In the data rows, 128 means zero.
Some points, each followed by its number:
[185 172 122 136 150 123 126 124 135 110 122 138 140 183 112 114] 0
[111  96 119 129 100  96 163 131 102 160 133 111 113  72 163 134] 1
[146 102 115 130 114 161 106 126  99 123 105 125 155 111 129 139] 2
[ 77  84  84 129  56 153  83 155 113 134 110 130 138 104 121 153] 3
[142 197 189 129 145 118 127 120 112 123 123 148 126 207 101 105] 4
[130 105  92 120 138 179  86 140 162 107 109  99 171  97 118 142] 5
[123 119 182 127 110 106 151 129 103 115 136 123 111  89 149 114] 6
[ 98 176 125 140 158  97 164 117 111 152 182 137  89 178 154  98] 7
[125 126 180 139 109 110 134 124 108 111 127 129 104 102 144 123] 8
[153 132 111 129 115 111 120 133 159 112 108 139 150 123 100 110] 9
[141 172 127 136  93 142 139 154 150 126 120 144 140 186 105 123] 10
[183 153 127 138 135 117 129 125 130 125 109 139 126 158 100 124] 11
[151 135 166 120 133 128 131 133 109 112 131 111 124 140 137 134] 12
[112 111 102 130  90 114 155 135  98 125 156 121 118  91 154 127] 13
[ 34 102 120 144 116 127 113 131 141 129 111 158 142 107 109 124] 14
[142 168 100 113 147 146 136 125 115 121 163 109 127 177 144 132] 15
[135 169 113 127 110 101 146 145 163 143 135 132 104 184 103 128] 16
[167 174  99 138 160 117 133 118 146 125 113 143 149 181 107 129] 17
New points follow, each followed by the numbers of its three nearest points above, looking only along the 5 directions in which the numbered points spread most, nearest first.
[ 59  90 103 142 136 100 152 128 106 127 130 127 121  90 150 140] 13 1 14
[ 89 106 127 121 147 107 155 105 104 138 136 103 115  83 162 131] 13 1 6
[150 131 100 127 133 126 127 128 142 124 110 139 151 134  97 126] 9 11 10
[115 184 199 124 105 103 156 130 137 164 143 155 104 193 119 105] 4 16 7
[174 193 111 145 119 132 133 142 164 120 127 138 147 206  98 108] 17 0 10
[122 112 117 122  96 170 114 148 131 127 119 109 148  99 138 148] 2 5 3
[149 206 223 141 129 111  87 132 139  98 131 153 137 214  95 115] 4 0 10
[121 102 130 130 143 111 143 110 111 152 134 117  83 100 159 140] 13 1 6
[ 95 121 137  76 121 113 137 113 109 150 141 113  95 121 150 129] 13 6 8
[104  89 123 126 145 109 151 110  97 166 127 115 100  94 148 132] 13 1 6
[ 83  98 109 144 159 102 163 120 122 124 152 117 111  84 155 125] 13 1 6
[113 101 123 142 146 106 161 115 103 130 130 124 121  86 151 134] 13 1 6
[172 217 101 137 138 101 120 129 154 120 132 140 126 225  88  92] 17 0 16
[139 112  93 124 169 174  24 130 127  96 115  98 162 119 125 132] 5 2 9
[ 91  71 107 143 152 123 159 119 135 158 141 127  98  73 152 148] 13 1 6
[130 125 107 130 155 107 145 118 143 120  99 145 150 127  92 126] 9 10 11
[166 208 191 155 125 110 122 137 154 117 112 141 123 209  99 113] 4 0 10
[163 101 120 121 146 170 135 129 110 113 116  92 159 106 138 146] 2 5 12
[117 105 109 128 163 123 141 114 115 142 139 123 104 103 145 135] 13 1 12
[ 66 161 120 107 138  99 163 126 114 163 174 115 100 169 154 114] 7 15 16
[ 80  75 119 143 131 162  88 128 140 120  94 146 160  97  94 148] 3 14 5
[113  93 125 143 139 122 147 122 115 132 138 120 116  85 142 137] 13 1 6
[ 99  94 120 131 144 103 158 114 127 156 129 127  97  77 151 145] 13 1 6
[ 78 115 107 133 125  88 169 115 110 168 141 128  98  98 146 125] 13 1 6
[167 156 123 139  46 118 125 164 155 122 115 134 129 161 112 122] 9 10 11
[132 105 198 124 122 110 172 120 115 124 139 127 104  86 147 124] 6 8 12
[156 199  87 148 153 121 125 148 164 114 170 146 142 201 110 103] 17 0 16
[ 45 108 117 128 127  98 158 120 108 148 148 112 117  90 167 115] 13 1 6
[ 98 148 117 107 129 126 148 127 115 132 143 115 130 150 151 117] 15 12 13
[133  94 110 137 156 110 156 114 110 117 134 113 113  79 154 126] 13 1 6
[157 171 107 135 149 114 126 124 144 134 129 150 122 188  98 108] 17 10 0
[153 192 224 139 115 111 145 125 129 118 123 149 117 201 111 107] 4 11 0
[119  97 121 130 132 103 142 125 134 138 142 130  81  89 132 133] 13 1 6
[158  87 116 138 118 161 104 139 123 117 109 135 141  98 121 145] 2 5 9
[103 104 131 100  75 175 106 158 150 108 127  87 159 116 132 158] 2 5 3
[ 93  92 128 129 130 101 138 119 115 161 140 121  82  93 150 133] 13 1 6
[163 183 180  71 100 131 109 120 139 112 127 143 144 205  91 111] 4 0 11
[142  91 142 127  78 172  95 150 129 115 111 125 149  97 102 140] 2 5 9
